One turn sends every row of this set to another row. A few are shown first. Where does it send the rows asked after them?
k316: [  2  -5   9  -6  -8  -4  -1 -15   0   3 -19 -12  -5  -9  18]
k717: [ 17  -2  16  -1   0   2 -17   0  -5   9  -1   8  -5  -2  -8]
k530: [ 11   8   6  -4 -11  -7   7   3   2   0  19   5  -6   5   1]
k890: [ 7 10 12 -5 -9 -6  7  0  0  1 24  1  0  2  2]
k380: [-22  -4  -6  -7   3  13  -2  10  -5   1  -7   6  12   3   7]
k266: [ 11   8  13   3  16 -10   8  -2 -13   1  -4   3   7   1  -7]
k649: [ -3   8  -5  21  11  -3 -12  10  10   0  -9  -7   5   3  11]
k732: [  6   8   9  -4 -10  -9   6   0   1  -6  20   3  -6   2  -3]
k352: [ -7   0  -3  17   2   3 -27   3  12  -5  -3  -5   1  -6   9]
k908: [  4  -4  -3  -8  -7   3   0 -20  -1   0 -14  -6  -4 -10  22]
k224: [ 10   1  -2  -4   7   3  -5 -15 -10 -11   8  17   2  -8  -7]
k332: [-24  -7   2  -6  -1  12 -11  11  -4   3  -6   3   9   0   4]
k317: [  1  -2  -1  -4  -3  -6   9 -16  -1  -3 -21  -9  -4  -7  18]
k245: [-24  -4   0  -5   3   7  -3  15  -3   2 -14   2   7   6   3]
k54: [ -8   8 -12  16  12   4 -13  -4   6  -8   2  -3  14  -4  16]

k649 -> k352
k380 -> k245
k908 -> k317
Now these:
k530 -> k732
k717 -> k224

